In the data rows, zero lies at 4.5, halfway between 4 and 5.
Here are some points, each followed by its number:
[4 4 4 3 3 9 3 4 4 4 4 9 3 4 4 9 9 3 3 3 4 9 4] 0
[4 4 4 4 4 4 4 4 4 3 4 3 6 4 5 4 4 4 9 6 4 3 6] 1
[3 4 3 7 4 4 4 4 4 3 7 5 9 4 4 7 4 3 8 3 4 4 3] 2
[3 4 4 6 4 4 7 4 5 4 4 4 4 4 3 4 6 4 7 4 5 5 3] 3
[3 5 3 5 5 5 4 4 4 4 3 4 3 5 3 6 3 5 6 3 4 8 4] 4
[7 4 5 5 4 4 6 4 4 3 4 5 4 4 4 4 4 4 3 4 7 5 4] 5
[3 3 5 7 4 4 6 3 3 5 9 4 7 3 4 4 3 3 7 5 5 3 3] 6
[3 4 4 7 4 4 6 4 4 3 8 4 8 3 4 4 4 3 8 4 4 3 3] 7
[3 4 4 7 5 4 3 4 4 5 7 4 8 4 3 8 3 3 8 3 4 5 3] 8
[4 4 3 6 6 4 3 4 4 5 4 5 5 4 3 5 5 4 4 4 4 9 5] 9
[4 4 4 4 3 9 3 8 7 4 3 4 4 9 3 4 4 9 4 4 3 4 4] 10
[4 6 6 4 7 4 4 5 3 6 5 5 4 5 3 4 4 5 3 4 4 6 3] 11
[4 4 4 7 8 4 4 4 3 3 6 3 4 4 4 3 7 4 4 4 4 4 9] 12
[4 4 3 4 4 4 3 4 4 3 4 3 4 4 3 4 4 4 4 4 3 7 3] 13
[3 4 3 6 5 4 3 4 4 4 3 4 3 4 3 7 3 4 7 3 4 9 4] 14
[3 5 6 4 8 4 5 4 5 8 4 4 3 5 4 4 3 5 3 4 4 6 3] 15
[4 9 9 4 4 3 4 7 4 4 4 4 6 4 8 4 4 4 3 3 4 3 3] 16
[8 3 6 7 3 4 5 4 4 4 4 4 3 3 4 4 4 4 3 3 9 4 3] 17
[4 3 7 4 4 4 3 7 4 4 4 4 4 7 8 4 4 9 3 4 3 3 4] 18
[8 4 3 4 4 6 3 4 4 3 4 4 4 4 4 3 8 6 4 7 4 4 3] 19
[4 4 4 7 7 4 4 3 3 3 4 6 4 4 4 3 8 4 4 3 4 3 9] 20
Which five points above are nearest to each new point by angle, seen from the average point of the numbered points? Their numbers follow each, nearest first.
[4 4 8 4 4 3 3 7 9 3 3 3 8 3 9 4 4 4 4 4 5 3 4] 16 18 1 17 10
[4 4 3 3 4 4 3 4 4 3 4 3 5 4 6 4 4 4 8 7 4 3 7] 1 19 12 7 20
[4 4 4 4 3 4 5 6 4 4 4 4 7 9 4 3 5 4 5 9 4 3 7] 1 10 18 19 12
[3 4 8 3 3 9 4 9 9 4 3 4 3 3 3 4 4 9 3 4 3 4 3] 10 18 16 15 19
[4 3 4 4 4 4 3 7 8 4 3 4 4 9 9 4 4 9 3 4 3 4 4] 18 10 16 15 19
[7 5 3 3 6 4 6 4 4 4 4 3 4 4 4 4 6 4 5 4 8 4 5] 5 17 19 12 3
[9 4 3 3 3 4 8 3 4 4 3 6 4 4 4 3 7 3 4 3 6 3 4] 5 17 19 3 20
[6 4 3 3 3 4 7 4 4 4 3 6 3 4 4 4 6 3 4 3 8 4 4] 5 17 3 19 0
[3 4 9 4 4 3 3 8 9 3 3 3 9 3 9 4 4 4 4 4 4 3 3] 16 18 1 7 10
[3 4 4 4 3 8 5 4 4 4 7 5 4 4 4 9 5 8 4 4 4 7 4] 0 10 4 14 18
[4 5 7 4 5 4 3 7 4 4 4 4 4 6 8 5 4 8 3 4 3 4 4] 18 16 10 11 15
[4 4 4 3 3 4 4 6 3 3 4 4 4 7 4 4 4 3 7 7 4 3 7] 1 10 18 19 12
[4 9 4 4 3 8 3 7 4 4 7 4 4 4 9 4 4 3 3 4 4 3 4] 16 18 10 19 0
[3 4 6 4 4 3 3 7 6 4 3 7 7 4 3 4 4 4 4 3 4 4 4] 16 18 10 11 2
[7 4 4 4 4 3 8 4 4 3 4 4 3 3 4 4 7 4 3 6 7 4 3] 5 17 19 3 20
[4 4 4 4 8 4 3 4 7 8 3 4 3 3 4 9 4 3 3 7 3 4 3] 15 11 9 14 0
[6 3 4 3 4 3 4 5 4 9 6 4 3 4 4 4 8 3 3 6 4 4 4] 19 15 11 17 0
[3 4 4 4 3 4 3 4 7 8 3 4 4 5 8 4 4 7 4 7 3 4 3] 18 15 10 16 19
[3 9 9 4 4 3 4 8 4 3 4 4 7 3 9 4 4 3 3 4 3 3 3] 16 18 11 15 7
[4 4 4 3 3 9 4 4 8 3 3 4 4 9 4 9 4 8 4 7 4 4 4] 10 18 0 19 4
[4 4 4 6 3 5 4 4 4 5 5 5 4 6 4 4 7 5 4 4 4 4 7] 20 12 10 19 0
[3 4 3 4 9 4 3 8 8 3 3 3 4 4 3 4 4 3 4 4 4 9 9] 9 12 14 4 13
[4 4 4 3 3 9 4 4 9 4 3 4 4 9 4 9 4 9 4 4 3 4 4] 10 18 0 4 19
[4 4 4 3 3 4 4 3 4 3 3 4 5 9 4 3 4 4 8 8 9 3 9] 1 5 20 12 10
[3 4 7 4 9 3 3 4 6 9 4 4 3 4 4 4 3 3 3 3 4 7 4] 15 11 9 14 4
[3 3 4 7 4 3 8 4 4 4 4 4 4 3 3 4 6 4 8 4 3 6 3] 3 7 6 14 2
[4 8 6 5 8 4 4 4 3 3 4 4 4 4 7 7 4 4 4 4 3 5 3] 16 11 15 18 4
[3 4 5 6 5 4 7 4 4 4 4 4 4 3 3 4 6 4 7 4 3 6 3] 3 7 14 6 4
[8 5 4 3 4 4 7 3 5 4 3 5 4 4 4 5 6 3 4 3 5 4 4] 5 17 19 3 0
[5 4 4 4 4 4 9 4 4 3 7 7 4 4 4 4 6 4 6 4 4 4 4] 3 7 6 5 20
[4 4 4 6 6 3 4 4 4 4 6 5 5 4 4 6 4 3 3 4 5 7 4] 9 14 11 8 15
[9 4 4 4 3 4 3 4 4 3 7 3 3 4 3 4 8 7 3 9 4 3 3] 19 5 17 18 10
[4 5 8 4 4 3 3 7 9 5 4 3 7 3 9 4 4 4 4 4 4 3 3] 16 18 15 1 10
[4 3 4 3 4 6 4 6 4 4 4 4 3 4 4 3 4 3 7 7 3 4 6] 1 19 10 13 12
[7 4 3 7 4 4 8 4 4 4 7 7 3 4 3 4 3 4 4 3 4 5 4] 5 17 6 3 7
[4 4 4 3 4 9 4 4 7 4 3 4 4 8 4 9 4 7 4 4 4 4 6] 10 0 18 4 19
[4 8 7 3 3 4 3 4 8 3 4 4 9 4 8 4 4 4 3 4 3 4 4] 16 18 1 10 2
[3 9 9 5 4 4 4 7 4 4 5 4 8 4 8 4 4 3 5 4 3 3 4] 16 18 7 1 2
[4 4 8 4 3 4 3 4 3 4 3 4 6 7 3 4 8 4 3 4 4 4 7] 20 18 12 16 19
[3 9 7 3 3 4 3 9 4 4 4 4 8 4 3 4 3 4 4 3 3 4 7] 16 11 10 18 1
[8 4 6 4 4 4 7 4 4 3 4 5 4 4 4 4 4 4 3 4 8 3 4] 5 17 19 16 3
[3 4 9 4 3 3 3 9 8 4 4 4 3 3 7 4 3 3 4 3 8 4 3] 16 17 18 5 15
[3 4 4 7 4 4 7 4 4 4 4 4 4 4 4 4 7 4 7 4 3 5 5] 3 20 7 12 1
